tigun: [-0.30  2.41  4.01 -0.10  1.30 -1.31 -2.87  1.79 -1.07  2.68 -3.76  0.59
  0.89  1.16  1.67  0.75 -0.43  0.01  0.63 -0.95  0.78  1.02  1.22  0.65]
Bef: [-0.29  2.22  3.86 -0.12  1.27 -1.28 -2.97  1.60 -1.35  2.56 -3.67  0.47
  0.66  1.15  1.63  0.70 -0.54 -0.12  0.39 -1.14  0.51  0.90  0.90  0.58]
soso: [ 0.90  0.88 -0.20  3.34  4.09  2.96 -0.62  4.43 -6.02  2.81  3.80  5.86
 -3.84  3.83  1.67  5.98  5.54  2.71  0.35  2.83 -4.60  4.44 -3.48  3.34]
Limi: [ 4.66 -2.77 -4.75  2.92  1.63  4.13  3.94  1.23 -2.18 -1.14  7.78  3.68
 -3.25  1.47 -0.38  0.06  1.61  0.87  0.64  3.59 -3.52  2.16 -3.59  2.04]
kasi: [ 0.02  2.51  4.02  0.02  1.44 -1.15 -2.99  2.00 -1.21  2.92 -3.53  0.88
  0.84  1.43  1.81  1.10 -0.20  0.25  0.85 -0.73  0.63  1.27  1.35  0.72]
rom: [ 5.12  0.05  0.83  2.24  4.00  1.12 -4.22  4.98 -8.88  3.73  0.57  5.87
 -5.13  3.86  1.57  6.16  4.76  1.97 -0.18  1.52 -6.21  4.51 -4.11  2.66]
Dol: [-0.18  2.30  3.80 -0.15  1.25 -1.30 -3.05  1.79 -1.32  2.67 -3.65  0.67
  0.68  1.21  1.61  0.87 -0.38  0.06  0.64 -0.90  0.49  1.06  1.14  0.55]
duvat: [-0.18  2.30  3.80 -0.15  1.25 -1.30 -3.05  1.79 -1.32  2.67 -3.65  0.67
  0.68  1.21  1.61  0.87  1.45  0.06  0.64 -0.90  0.49  1.06  1.14  0.55]
which: [0.68 1.21 1.61 0.87 1.45 0.06 0.64]
duvat
which: [ 2.68 -3.76  0.59]
tigun
which: [ 1.61  0.87 -0.38  0.06  0.64]
Dol
which: [-0.18  1.52]
rom
which: [0.90 0.90]
Bef
which: [-2.18 -1.14  7.78  3.68 -3.25  1.47 -0.38]
Limi

mik: [-2.79 -0.75 -0.28  0.04 -1.84  1.33 -0.87  4.09  3.94 -1.73 -1.05  1.54
  2.96  0.92 -4.92  4.63]
duv: [-0.87  4.09  3.94 -1.73 -0.89  3.56  2.96  0.94 -4.92 -1.73 -1.00  2.55
  2.65  0.91 -4.21  3.87]
Vike: [-4.06  0.26 -1.63 -1.21 -2.69  2.00 -2.96  2.31  2.31 -0.02  2.05  5.87
  2.29 -0.01 -6.81  6.14]
kuvu: [-1.40 -1.92  0.02  0.74 -0.94 -0.20  0.35  4.27  1.98 -0.95 -1.05  1.54
  1.54  0.56 -1.32  1.01]
Saf: [-3.00 -5.09 -0.89  1.56 -1.62 -3.26  1.00  8.64 -0.70  1.24  0.52  3.49
  0.18 -0.09  0.32 -1.46]
which: [-0.87  4.09  3.94 -1.73 -1.05  1.54  2.96  0.92 -4.92]
mik
which: [-1.40 -1.92  0.02  0.74 -0.94 -0.20  0.35  4.27  1.98 -0.95 -1.05  1.54
  1.54  0.56 -1.32  1.01]
kuvu
which: [-1.63 -1.21 -2.69  2.00 -2.96  2.31  2.31 -0.02]
Vike
which: [ 3.94 -1.73 -1.05  1.54  2.96]
mik
which: [0.52 3.49 0.18]
Saf

zuk: [-0.08  0.77 -1.88 -1.04 -0.93 -1.63 -0.36  0.32 -1.23 -0.31 -0.68  0.99
  0.94  0.45 -1.05 -0.45 -0.09]
ruba: [ 0.44  0.94 -0.40 -0.82  4.19 -1.17 -0.32  2.11 -2.55  7.59 -1.34  1.14
  0.58  5.67  1.15  1.79  0.52]
Sagoz: [-0.99  0.33 -1.31 -0.51 -0.46 -0.80  0.07  0.02 -0.48  0.45  0.94 -0.31
 -0.68  0.99 -0.08 -0.22 -0.81]
which: [ 0.45  0.94 -0.31 -0.68  0.99]
Sagoz
which: [ 0.45  0.94 -0.31]
Sagoz
which: [-0.80  0.07  0.02 -0.48  0.45  0.94 -0.31 -0.68  0.99 -0.08 -0.22]
Sagoz
which: [0.45 0.94]
Sagoz

fefe: [ 4.26 -0.44 -4.78  0.88 -5.89 -0.98 -4.90 -0.52 -5.34  0.10  1.45  1.97
 -2.92  3.20  4.10 -5.16  2.23 -0.20  1.28 -5.41 -3.16 -7.70 -0.93  1.96
  3.07  5.92 -0.27  2.38  3.80  0.72]
kogog: [ 0.22  3.31 -6.05  2.31 -1.62  1.83  5.35  0.58  3.17  1.95 -1.67  2.33
  2.33 -4.74 -4.53  1.29 -0.75  6.68  0.30  6.61  3.27  2.31  1.84  2.04
 -2.41 -2.09  2.38 -1.93 -4.33  0.90]
Nepu: [-1.91 -2.31  6.34  0.88  2.70  6.41 -5.33 -1.14 -0.89 -1.34 -1.43 -3.20
  2.65  1.07 -0.78 -2.66  2.22 -1.66  4.23 -0.44 -4.78  0.88  0.36  1.57
  0.60  2.48 -2.50  3.80  5.74 -3.79]
mefe: [-1.95  0.97 -2.12  9.16  1.76  5.52 -3.20  2.95  5.67 -0.85  0.88 -0.16
  4.05 -1.12  0.14 -3.44 -0.78  2.32 -2.25  3.45 -4.27  9.16 -2.41  1.15
 -3.45 -3.52  1.07  2.98  0.46 -5.62]
kadi: [ 9.14  1.76  5.52 -3.20  2.95  0.35  4.16 -2.75 -3.41 -4.14 -1.42 -3.03
  0.12  0.63  1.40  2.19  1.61  0.37  6.89 -4.28  1.88 -4.54 -1.61 -0.05
  3.03  5.37 -1.23 -0.22  3.05  2.76]
Mup: [ 1.06 -3.43  1.46 -7.70 -5.89 -0.98 -4.90 -0.52 -5.34  0.10  1.45  1.97
 -2.92  3.20  4.10 -5.16  2.23 -0.20  1.28 -5.41 -3.16 -7.70 -0.93  1.96
  3.07  5.92 -0.27  1.39  3.80  0.72]
which: [-2.25  3.45 -4.27  9.16]
mefe
which: [ 9.16  1.76  5.52 -3.20  2.95]
mefe
which: [ 1.06 -3.43  1.46 -7.70 -5.89 -0.98 -4.90 -0.52 -5.34  0.10  1.45  1.97
 -2.92  3.20  4.10 -5.16  2.23 -0.20  1.28 -5.41 -3.16 -7.70 -0.93  1.96
  3.07  5.92 -0.27  1.39  3.80  0.72]
Mup
which: [ 4.23 -0.44 -4.78  0.88]
Nepu
which: [ 2.22 -1.66  4.23 -0.44 -4.78  0.88  0.36  1.57]
Nepu
which: [0.88 0.36 1.57]
Nepu

vila: [-5.32 -1.80 -4.78 -0.45 -1.29 -3.50  1.48  7.31  1.78 -1.83 -3.03  0.29
 -0.82  2.79  0.49  3.72]
Vakif: [-4.78 -0.44  0.28 -4.87  0.91 -1.56 -0.59  2.33  3.91 -2.94  3.00 -3.30
  0.24  0.50 -0.97 -2.34]
Gep: [-0.78  0.20 -0.29 -3.61 -2.18  0.13 -2.65  0.91  1.46 -3.26 -0.13  0.32
  0.99 -1.95 -0.88 -2.84]
konog: [ 0.28 -4.90  0.91 -1.56 -2.13 -0.10  0.97 -0.78  2.08 -0.15 -2.97  3.56
  2.70  0.21  4.18  2.02]
kagov: [-0.84  0.03 -2.86 -5.90 -2.44  0.99 -0.41  3.70 -0.03 -4.56  3.44 -4.10
  0.48 -2.42 -0.93  0.40]
which: [ 0.28 -4.87  0.91 -1.56]
Vakif
which: [-2.13 -0.10  0.97 -0.78  2.08 -0.15 -2.97  3.56  2.70  0.21  4.18  2.02]
konog
which: [-4.78 -0.45]
vila
which: [-4.87  0.91]
Vakif
which: [-5.90 -2.44]
kagov
which: [ 3.70 -0.03]
kagov
which: [-4.87  0.91 -1.56 -0.59  2.33  3.91]
Vakif

kili: [-7.32 -8.61  2.82 -7.98  3.21]
Rab: [ 2.82 -7.34 -1.84 -9.18 -1.83]
Vuga: [-7.98 -8.61  2.82 -7.32 -1.83]
which: [-7.32 -8.61  2.82 -7.98]
kili
which: [ 2.82 -7.32]
Vuga

sonuk: [ 1.16  0.31  0.47 -1.94  1.66  1.28 -1.63  1.54 -0.83  0.00 -0.77  1.33
 -0.09  2.03 -2.00  3.30 -0.46 -0.82  1.29  1.81  1.26]
med: [-1.75 -0.26  0.18 -1.21 -2.88  1.91  1.07 -1.03 -2.76 -0.78 -0.91 -2.43
 -1.14  0.60 -1.50  0.46 -1.42 -1.58  4.32  6.06  0.37]
Geno: [-1.17 -0.06 -0.10 -0.76 -1.75  1.61  1.03 -0.67 -1.95 -0.94 -0.22 -1.89
 -1.24  1.31 -1.89  0.54 -1.54 -0.91  4.23  4.97  1.06]
kor: [-2.19 -0.26  0.90 -1.74 -4.31  2.01  1.11 -1.03 -3.30 -0.70 -1.53 -2.95
 -1.47 -0.15 -0.89  0.06 -0.99 -1.99  4.26  7.06 -0.46]
nafem: [ 0.58  0.10  0.15 -1.88  1.85  1.65 -1.24  1.69 -1.17 -0.13 -1.10  1.59
 -0.54  2.26 -1.49  3.23 -0.44 -0.77  0.77  1.38  1.06]
fizo: [ 0.29 -0.25 -1.27 -0.82  3.05  0.91  0.80 -0.42 -0.25 -1.89  0.54 -1.89
 -0.94 -1.24 -0.91 -0.22  1.31 -1.54  0.03  0.02 -0.02]
dani: [ 0.03 -0.33 -0.14 -0.66  0.94  0.69  0.04  0.05 -0.35  0.38 -0.57  0.31
 -0.19  0.49 -0.10  0.99 -0.33 -0.17 -0.10  0.52  0.28]
ruzi: [ 0.13 -0.53 -0.19 -0.73  0.83  0.97 -0.25  0.35 -0.54  0.26 -0.88  0.45
 -0.48  0.62 -0.27  1.31 -0.38 -0.32 -0.04  0.59  0.26]
which: [-0.94 -0.22 -1.89 -1.24  1.31 -1.89]
Geno
which: [-1.42 -1.58  4.32  6.06]
med
which: [-0.94 -0.22 -1.89 -1.24  1.31 -1.89  0.54 -1.54 -0.91]
Geno

Mub: [5.00 3.68 4.82 3.73]
Feki: [3.59 7.68 5.42 3.62]
buler: [3.59 7.68 4.59 3.93]
dizu: [1.91 4.06 2.56 2.97]
vogap: [5.23 2.85 2.56 2.97]
til: [4.63 3.16 3.21 6.32]
Sode: [3.64 5.13 2.89 3.05]
which: [1.91 4.06 2.56 2.97]
dizu

